[[  7  87 -15 -37  32]
 [ 17 -80 -60   9   0]
 [ 57 -36  11  -9  40]
 [-69 -87   2 -35 -19]
 [-82 -47  61 -69  26]]
|
[  7 -80  11 -35  26]

[[ 70 -12  -3]
 [ 48  19  -9]
 [ 39 -55  15]
 [ -3 -24 -44]]
|
[70 19 15]

[[ 12  -6  11]
 [ 74 -93  63]
 [-17  78 -10]
 [ 34  -4  32]]
|
[ 12 -93 -10]

[[-19  80 -82]
 [ 31  98  87]]
|
[-19  98]

[[82 23]
 [55 63]]
|
[82 63]

[[ 42 -49 -95  72  63]
 [-39   5  60 -17 -13]
 [ 10 -14 -17  38 -13]
 [-56 -42 -32 -34 -63]
 [  1 -42 -31  23  43]]
|
[ 42   5 -17 -34  43]
---
[[-75   0  -1  14 -54  13 -27  41   1  17  34 -20 -22   1  49  43]
 [-42 -20   7 -26 -73   5 -76 -30  41  57  63  -2  -2 -16  31 -16]]
|
[[-42 -75]
 [-20   0]
 [  7  -1]
 [-26  14]
 [-73 -54]
 [  5  13]
 [-76 -27]
 [-30  41]
 [ 41   1]
 [ 57  17]
 [ 63  34]
 [ -2 -20]
 [ -2 -22]
 [-16   1]
 [ 31  49]
 [-16  43]]

[[ 13  28 -42 -18  71 -24 -63 -47  22  36]
 [  2 -22  51  10 -10  -5   6  49 -42 -42]]
|
[[  2  13]
 [-22  28]
 [ 51 -42]
 [ 10 -18]
 [-10  71]
 [ -5 -24]
 [  6 -63]
 [ 49 -47]
 [-42  22]
 [-42  36]]

[[ 75  76  86 -61  -2 -17]
 [-17  -3  54  77  51  66]
 [ 62  20  -4 -68 -36 -26]
 [-36  36  81 -39 -24   8]
 [-72 -31   7  80  48  66]
 [ 49 -28 -73 -62 -25 -76]
 [ 49  -5 -37  12  -8 -24]
 [  3  28  51 -60 -47 -28]
 [  7  -3  37 -26 -36  27]
 [-13 -31  27 -62 -44   2]
 [ 25  16 -46  13  38 -12]]
|
[[ 25 -13   7   3  49  49 -72 -36  62 -17  75]
 [ 16 -31  -3  28  -5 -28 -31  36  20  -3  76]
 [-46  27  37  51 -37 -73   7  81  -4  54  86]
 [ 13 -62 -26 -60  12 -62  80 -39 -68  77 -61]
 [ 38 -44 -36 -47  -8 -25  48 -24 -36  51  -2]
 [-12   2  27 -28 -24 -76  66   8 -26  66 -17]]

[[-14 -24  23 -51 -20 -34 -46 -20  71]
 [ 82  -4 -69  27  18  31  33  34 -26]]
|
[[ 82 -14]
 [ -4 -24]
 [-69  23]
 [ 27 -51]
 [ 18 -20]
 [ 31 -34]
 [ 33 -46]
 [ 34 -20]
 [-26  71]]

[[-21  -8  20  80 -13 -77  11 -19 -23  -6   6  24 -16  27  21]
 [-49  -6 -45  -7   4   3 -18  15  22 -89   1   2 -22 -46 -11]
 [-27 -21  40  50  -4   3  25 -66  36  37  38 -19 -24 -17 -30]
 [-76  -4  45  -2 -13 -18 -10 -51 -10  21 -15  55   9  40  -1]
 [ 45   2   6  38 -10  20 -12 -23 -50 -68   4 -21  31  56   6]]
|
[[ 45 -76 -27 -49 -21]
 [  2  -4 -21  -6  -8]
 [  6  45  40 -45  20]
 [ 38  -2  50  -7  80]
 [-10 -13  -4   4 -13]
 [ 20 -18   3   3 -77]
 [-12 -10  25 -18  11]
 [-23 -51 -66  15 -19]
 [-50 -10  36  22 -23]
 [-68  21  37 -89  -6]
 [  4 -15  38   1   6]
 [-21  55 -19   2  24]
 [ 31   9 -24 -22 -16]
 [ 56  40 -17 -46  27]
 [  6  -1 -30 -11  21]]

[[-13  11   6  15  -2   5   6   9   8  17  11  26 -43  30]
 [ 30  -3 -15 -10  79  22  13  -1  13  -7 -12 -27  68  -8]
 [ 31   0 -17  -8  91  27  17   1  17  -3 -11 -25  69  -1]
 [ 24 -10 -13 -14  56  15   7  -9   6 -16 -13 -27  58 -27]]
|
[[ 24  31  30 -13]
 [-10   0  -3  11]
 [-13 -17 -15   6]
 [-14  -8 -10  15]
 [ 56  91  79  -2]
 [ 15  27  22   5]
 [  7  17  13   6]
 [ -9   1  -1   9]
 [  6  17  13   8]
 [-16  -3  -7  17]
 [-13 -11 -12  11]
 [-27 -25 -27  26]
 [ 58  69  68 -43]
 [-27  -1  -8  30]]

[[  2   2   0  40]
 [-82   0  -9   6]
 [  2  20   0  -6]
 [  1  -7   0 -33]
 [  2   7   0 -12]
 [-93  32 -10 -33]
 [-26  -6  -3   0]
 [-93  -7 -10   0]]
|
[[-93 -26 -93   2   1   2 -82   2]
 [ -7  -6  32   7  -7  20   0   2]
 [-10  -3 -10   0   0   0  -9   0]
 [  0   0 -33 -12 -33  -6   6  40]]
